A single turn carries every row of the set below to another of its rows. Some are shown first; where does it send the rows asked next?
Vudo: [ 4.6 -2.8  0.4  3.9 17.5 -9.2 12.9 13.0  1.1  1.7 -7.0 20.5  3.6  5.0
 30.3  0.5 12.2  5.5  1.4 -3.6 -7.3 10.0  8.2 19.6  1.7 16.6 -3.0 15.3
 -5.2 10.1 10.2 -5.7 29.1 12.2  9.7]
zim: [  1.6  17.8  12.1  14.2   8.1  13.1  -0.6   2.9   3.6   8.2   3.8  -0.9
 -10.2  -5.1   3.5   4.6  13.2 -20.9   8.2  -4.9 -19.1   2.1   9.3  33.7
   5.4   5.7 -10.2   1.5  -5.6  12.1   5.0  -3.3   6.6  21.5  -1.4]
tura: [  9.4   6.4   5.9  -9.7   9.5   5.4   7.4 -13.5 -11.9   4.4   6.9  19.6
  -4.0   5.0   0.0  13.6   1.0   6.1   4.5  -0.6  -8.7  -2.0 -14.2  28.8
 -10.1   6.9   1.6  21.3  12.4   7.8  15.3   0.2   9.8   3.8  -2.4]
raf: [  4.8   4.4   7.6 -10.5   4.0   2.3   0.3 -15.8 -17.2   2.5   6.1  -3.6
  15.4  -0.3   8.2  20.3  12.4   0.3  -8.4   1.9  -1.7   0.8  -2.1  17.4
 -14.4  -5.6  -9.8   7.4   9.5  -3.1  -3.6   6.3   0.7   7.6   0.1]
Baguz: [  5.6   5.2   1.6   8.6   7.5 -10.4  14.0  17.0   2.0   6.5  -5.7   6.0
  -1.4   0.7  31.8   4.7   7.0   9.6  -0.6   5.5   5.4   6.8  12.8   4.4
  -0.9  12.6  -9.1   0.4   0.0   5.7   5.2   1.9  21.1  15.7  12.0]
supe: [ -1.3   3.3  -1.8   1.0   2.2   4.0  10.8  -8.9  -8.2  -4.1   0.3  11.5
  -6.3  17.0  22.4  -1.1  14.8  -7.4  14.6  -9.8 -20.8   3.4   9.4  13.4
   5.3  18.7 -10.7   7.6 -21.7  -9.2   8.3  -2.9   6.9   5.6  -8.8]
nuzi: [  4.9   5.5   1.5  -9.7  10.2   6.0   5.2  -7.5 -14.3   3.6   5.7  22.0
  -5.8   4.7   6.4  14.3   2.0   4.6  -0.7  -2.5  -6.9   1.9 -21.7  21.5
  -5.3   9.0   8.9  22.0  14.7   8.2   7.6  -4.0  16.1  -1.0  -3.5]
Lup: [ -6.1   8.2   3.5   5.4  -2.2  -0.5  14.5  -0.6  -6.6   1.5   0.2   3.6
  -7.1   9.5  18.9   0.1   7.5  -3.7  18.9 -10.5 -12.5  -0.1  13.1   4.8
   3.5  20.6 -17.0   0.9 -23.8 -11.9   7.8   1.1   3.9   9.1  -4.7]
Robu: [ -0.7   8.2  -5.7   6.4   5.6  12.6  -0.4   9.4   4.6  -1.0   6.8   7.3
 -15.3  -7.1  -2.1   1.5   8.1 -14.9  10.9 -13.0 -15.4   4.9  -5.0  26.2
   2.0  10.8  -3.4 -10.6  -3.3   3.5   6.8  -8.7  -3.1   3.1 -12.2]
sinag: [ -3.0   2.9  -2.9  15.2  12.5  15.4  -3.5  -1.0   3.8  -4.1   6.2  -8.6
   4.7  -8.8  11.0   5.1  32.1 -11.3  -1.5  -9.1 -10.6   3.0  14.2  23.8
   4.5   3.5  -2.4  -3.5  -5.4  14.2   7.5   0.0  -4.1  14.8   0.3]
fuzer: [  1.2  -1.0   1.2   7.3  16.0 -10.5  14.7   9.3   2.7   2.9 -10.7  18.0
   2.1  10.1  31.8   1.7  10.5   3.9   2.9  -6.3  -7.9   9.1   3.6  10.8
   3.9  17.9  -5.2  11.8  -8.9   2.3   8.4  -7.4  31.1  12.8   4.1]
ror: [ -4.8   4.4   1.3  11.7  -2.9   1.4   5.1  -3.1  -7.5   0.3  -4.3  -0.1
   4.5   6.0  20.6   7.0  13.1   0.4  16.9  -7.9  -9.7   5.7   3.7   5.6
   1.5  20.8 -15.6  -6.3 -19.0 -18.7   4.0   1.7   0.7   9.9  -0.2]
bome: [ -4.2   9.8   1.1  11.7   9.0  12.2  12.5  17.7  11.1   9.5  -5.3   2.5
   4.5 -10.9  11.4  -1.0  13.6  -0.8  13.1  -4.4  -5.6  -4.1   6.1  27.5
   8.3   8.9   0.4  -4.9  -1.7  12.5  11.9   2.0  -4.0  18.7  -5.7]
Sinu: [ -5.0   7.2   6.2   1.9  25.7   7.7  13.2  -9.4 -12.2   7.6   9.9  15.3
 -15.6  -2.1   3.8   9.9  -0.8  -4.1   5.3 -22.4  -5.2 -14.4  -6.9   1.9
  -6.4  11.4   4.0  28.6  -5.0  18.6  10.9  -0.9   9.1   8.3   2.2]
pigek: [ -9.7   5.8  -6.1  10.6  13.8  12.0   3.3  12.1   3.7   0.3   5.2   8.8
  -5.3 -12.7  -1.2  -0.6  13.5 -13.9  13.7 -17.9 -12.2   1.7  -0.9  21.2
   1.9  14.3  -0.9  -8.3 -11.7   7.6   6.9 -10.7  -5.9   2.5 -12.4]
Zilo: [  0.4   5.1   6.0  -2.5   6.0   3.7  -7.1  -9.1 -19.0   1.4   7.9  -1.2
  10.7  -5.8   7.2  23.9   7.2  -1.9 -11.1  -1.3   6.2   6.1 -13.0   3.8
 -12.1   3.4  -2.5   6.8  12.1   0.7  -9.3   0.1   9.3   2.0   3.4]
Noti: [  9.9  10.8   8.2 -10.9   6.3   5.2  10.7 -12.6 -12.7   5.7   7.1  18.1
  -3.5   6.2   3.0  13.5   8.2   8.3   6.2   0.4 -12.3  -3.0 -13.0  31.7
  -9.6   1.8  -3.1  19.3   7.4   4.6  16.5   3.6   9.1   6.3  -3.4]
vumo: [-15.7   3.8   7.0  -3.6  17.2  -3.4  18.9  -4.8 -14.5  10.7   1.8  -6.6
  16.1 -10.8   8.1  11.1   8.4   6.1   1.6 -10.8   4.7 -14.2  11.8   4.6
 -13.1   2.4  -4.7  13.2  -3.0   3.8  -0.8   6.7  -7.9  11.5   1.7]
dogig: [  1.7   4.6   1.6   4.9  28.8   8.3   4.0  -8.1 -13.9   9.3   6.3  19.5
 -21.9  -6.1   3.5  11.0  -0.9  -9.8   6.7 -24.9  -8.7  -7.1  -7.7   0.0
  -6.3  11.3   2.1  16.0  -2.8  15.7  -1.5  -8.8  11.2   4.1  -0.3]
dira: [ -5.9   9.9  10.2   4.7  24.8   6.1  18.7 -13.8 -12.8  14.2   5.5  11.8
  -6.4  -3.5   2.2  10.0  10.0   4.0  13.8 -16.3  -9.4 -19.1  -0.2  14.8
 -10.7   7.6  -2.1  24.8  -9.3  12.5  16.5   3.1  -0.7  13.5   3.7]
Fubor: [  5.0   1.5  -0.6  -0.1  13.7   4.6 -10.8  -7.5 -18.4   0.6   8.9   4.6
   0.0 -12.1   6.8  21.9  10.0  -6.0  -6.4 -11.0   4.4   7.7 -10.2  -3.8
 -11.2   4.9  -4.5  -2.4   6.1   4.9 -12.4  -6.0   9.5  -2.0   1.2]
zoz: [  0.2   2.3   2.8  -3.7   8.9   3.7  -8.3 -12.1 -19.2   1.3   9.9   0.4
   5.3  -7.4   6.5  21.2   7.3   2.1 -11.6  -1.5   5.1   7.2 -10.2   2.6
 -14.4   3.6  -6.8   4.2  15.5   0.9  -7.4   2.1  10.3   2.7   2.0]
Zapu: [  4.3   3.4   6.0  -7.9   5.5   2.0  -3.0 -16.2 -18.0   2.5   7.2  -1.7
  13.2  -3.3   5.5  21.9   6.4  -1.7  -8.2   5.2   2.1   2.2  -4.3  13.7
 -15.6   0.5  -5.5   7.4  13.9  -1.4  -5.8   1.5   1.8   4.0   1.5]
Feb: [  2.2   2.2  -1.1   7.4   5.4 -12.4  13.7  11.8   2.6   2.9  -4.1   5.7
  -3.2   4.7  33.3   6.8  11.7   8.2  -0.6   1.6   2.8   8.6   7.2   0.2
   0.3  14.1 -11.5  -0.4  -5.2  -2.2   8.2  -0.6  26.0  13.2   7.0]
Gopep: [ 11.4   2.0   3.1  22.0  15.1  -2.1  -6.5  -2.9  -0.3  -2.6  -3.5   3.3
  -4.1   5.7  23.3  13.4  17.2   2.8  -5.4  -5.9  -6.9  15.4   4.1  12.0
  -2.8  13.6 -10.4   4.7  -2.2   5.0   6.5  -0.2  25.0  17.0  22.2]
gelo: [ -4.5   9.0  -7.0   1.6   3.5   9.7  -0.3   9.7   0.2  -0.5   7.2   1.5
  -8.7  -6.0   2.7   1.8  11.6 -18.8   2.9  -5.0 -11.9   7.5   3.4  22.7
   2.6   7.5  -3.1 -13.4  -0.1   2.4  -3.7 -10.7  -4.9   0.0 -16.7]
Fira: [ -9.5   2.7  -2.1  -3.8  17.5  -4.4  13.5  12.3 -10.6   5.6   2.6   7.2
  -0.2 -16.2   3.5   8.2  -5.1   5.8   2.9 -21.4   9.8  -4.2   1.8 -10.0
  -6.0  10.4   1.8   5.4   2.2  12.1  -5.5  -1.3   5.7  -1.5  -6.0]
midu: [-5.1  2.3  0.9 14.3 13.4 18.1 -2.6 -6.1 -1.9 -5.3  7.0 -6.9 12.2 -5.1
 14.5  8.4 31.6 -8.7 -1.5 -3.7 -8.1 10.8  9.2 21.1 -1.9  9.9 -2.6 -1.7
 -4.7 10.6  7.2  3.6  7.6 18.0 19.5]
dono: [-14.8   3.3   3.3  -3.3  19.7  -1.4  14.0   2.3 -14.7   9.7   6.6   1.9
   6.9 -15.0   8.6   9.3  -0.9   5.8  -1.5 -12.3  13.3  -9.7   3.8 -11.6
 -11.8   8.4  -3.6   9.7   2.8  10.8  -3.9   4.7   3.0   6.5  -2.5]
pud: [  3.3   3.5   1.9  -9.9  13.2   4.4   3.3  -7.1 -15.0   4.6   6.5  24.5
  -7.1   0.1   3.4  12.2   1.4   7.5   0.8  -4.2  -7.9   3.7 -20.1  22.2
  -8.4  10.2   2.1  20.5  15.7   7.3   7.7  -3.3  19.5   0.9  -3.9]
Dega: [  6.8  11.0   8.4  18.0  21.9  -2.9   6.3  -1.0  -2.5   2.3  -1.1   6.6
  -6.5   9.7  24.3   4.9  11.9  -8.7  -3.1  -8.6  -6.3   6.8  19.9   0.6
   0.4  11.1 -13.2  12.5 -12.6  16.7   1.9  -2.0  24.7  18.0  13.6]
rumum: [ -6.7   6.9   7.1   3.6  31.0   8.6  11.7 -11.4 -14.1  10.9   7.4  19.5
 -12.0  -4.5   2.4   7.7  -1.9  -1.7   6.7 -21.9  -6.0 -11.8  -5.7   2.0
  -8.3  12.2  -0.5  25.6  -3.1  18.9   7.9  -1.3  11.2   9.8  -1.1]
Kego: [  2.5   5.3  -4.0  -8.5  10.1  -1.5   3.3   2.4 -14.9   2.6   4.8  23.1
 -10.0  -3.0   1.5  12.0   2.4   7.0   1.6  -8.3  -5.1   9.0 -15.4  16.2
  -4.1  11.7   7.2  11.8  14.7   8.2  -0.3  -9.6  19.0  -8.8  -7.7]
Fimi: [  5.3   2.4   3.7  20.1  12.9  -6.3  -2.1  -4.6  -1.0  -1.9  -4.0   4.9
  -5.5   9.5  25.0  13.0  17.1   0.7  -2.2  -7.8  -8.9  16.3   1.0   7.5
  -0.6  16.2 -11.8   6.2  -7.9  -2.6   6.8  -4.8  30.7  15.6  14.9]
geg: [-15.1   3.0   7.0  -2.3  17.0  -4.0  15.9  -4.5 -15.1   8.9   6.0  -4.0
  15.0 -14.3   4.5  13.1   2.7   4.0   0.8  -7.8  10.8 -12.1  10.4  -1.3
 -14.6   7.6  -3.0  13.1  -0.7   8.1  -0.8   3.8  -5.6   6.5   1.5]
Naf: [-12.7   7.5  -6.5   7.5  11.6   9.6   2.3  10.0  -0.6  -1.3   5.9   1.8
   0.7 -10.6   1.8   0.7  16.8 -18.5   5.8 -12.2  -9.5   4.8   7.7  16.0
   1.9  10.0  -1.8 -10.3  -8.9   6.6  -4.0 -12.0  -7.1  -0.3 -15.6]
dozef: [-6.6  8.9  2.5  6.8  6.3 12.8 20.4 18.2  9.0  6.1 -2.0  0.5  7.9 -8.1
 15.8 -1.2  8.2  4.8 12.3 -0.6  0.4 -1.4  7.8 18.8  3.0 13.2 -1.0 -5.0
 -0.4 10.9 14.5 10.9  4.9 21.7 11.5]
topu: [  1.5  18.3  13.1  10.2  12.1  19.2   8.6  -3.1   1.6   8.1   4.9   0.7
 -11.7   4.9  10.8   1.7   7.2 -21.0   6.2  -3.4 -17.2   1.7  13.0  22.6
   2.9   8.7  -9.2   6.3  -5.1  15.4   4.6   3.9  13.4  26.6  12.6]
rito: [ -4.5   5.4   8.8   2.5  26.6   6.8  16.2 -13.9 -11.8  11.0   9.4  14.4
  -7.0  -5.5   0.2   9.4   1.7  -0.2  11.7 -16.3  -4.7 -18.4  -0.7   9.4
 -11.7  10.9   0.2  25.6  -7.6  17.2  16.5   0.8   0.9  10.6   2.9]
Tuso: [ -2.4   0.3  -4.8   5.5  -2.0   3.7   4.8  -7.6  -8.1  -5.6  -5.6   8.8
   7.6  14.4  22.0   3.8  18.3   1.4  12.7  -7.4 -16.7  11.0   2.1  16.3
   4.3  20.0  -8.1   0.7 -14.7 -16.1   6.0  -1.9   4.3   3.8  -6.0]
leku: [-15.2   3.2   5.8  -3.7  15.3  -2.7  14.5   5.5 -13.7   8.3   8.3  -1.6
   7.5 -17.3   8.2  13.0  -1.1   2.0  -0.9 -14.0  13.3 -11.8   1.2  -9.2
 -10.6   8.9  -0.6  13.0  -2.3   9.6  -2.7   2.9   2.9   5.8   2.7]
zom: [ -9.1   5.1   1.8  -9.8   4.0   5.8  15.7  10.5  -1.6   1.2   3.9   8.2
   7.1   0.2  18.3  -3.0  18.3  -7.6   1.0   9.0 -14.3  10.5  13.6  38.2
   3.4  11.1   1.1   9.2   3.2  10.8   5.9  -3.4  17.8  11.6   5.8]
bidip: [  4.5   7.9   5.2  17.6  18.1  -3.9   7.9  -3.3   0.7   0.9  -3.9   5.1
  -6.0  13.7  28.1   6.2  12.4  -5.9  -2.4 -10.8  -5.0   7.1  13.9  -5.9
   2.2  11.9 -13.0   8.4 -14.5   7.6   3.9  -1.3  26.4  16.8   7.0]
Boba: [ -6.0   4.1  -0.4  -6.5   0.0   2.3   7.4  15.1   2.6   1.4   7.2   1.3
   0.7 -10.6  12.5  -0.2  22.4 -10.8   1.6   4.3 -13.6   5.5  14.6  39.2
   5.3   5.4  -3.4   2.0   0.3   9.9   7.7  -6.3   7.4   9.9  -6.7]

Naf turns into gelo
Noti turns into dira
bome turns into sinag
Now these:
Lup turns into ror
nuzi turns into Sinu
Fimi turns into fuzer
Gopep turns into Vudo
Fubor turns into Kego
dozef turns into midu
rito turns into geg
dono turns into zoz

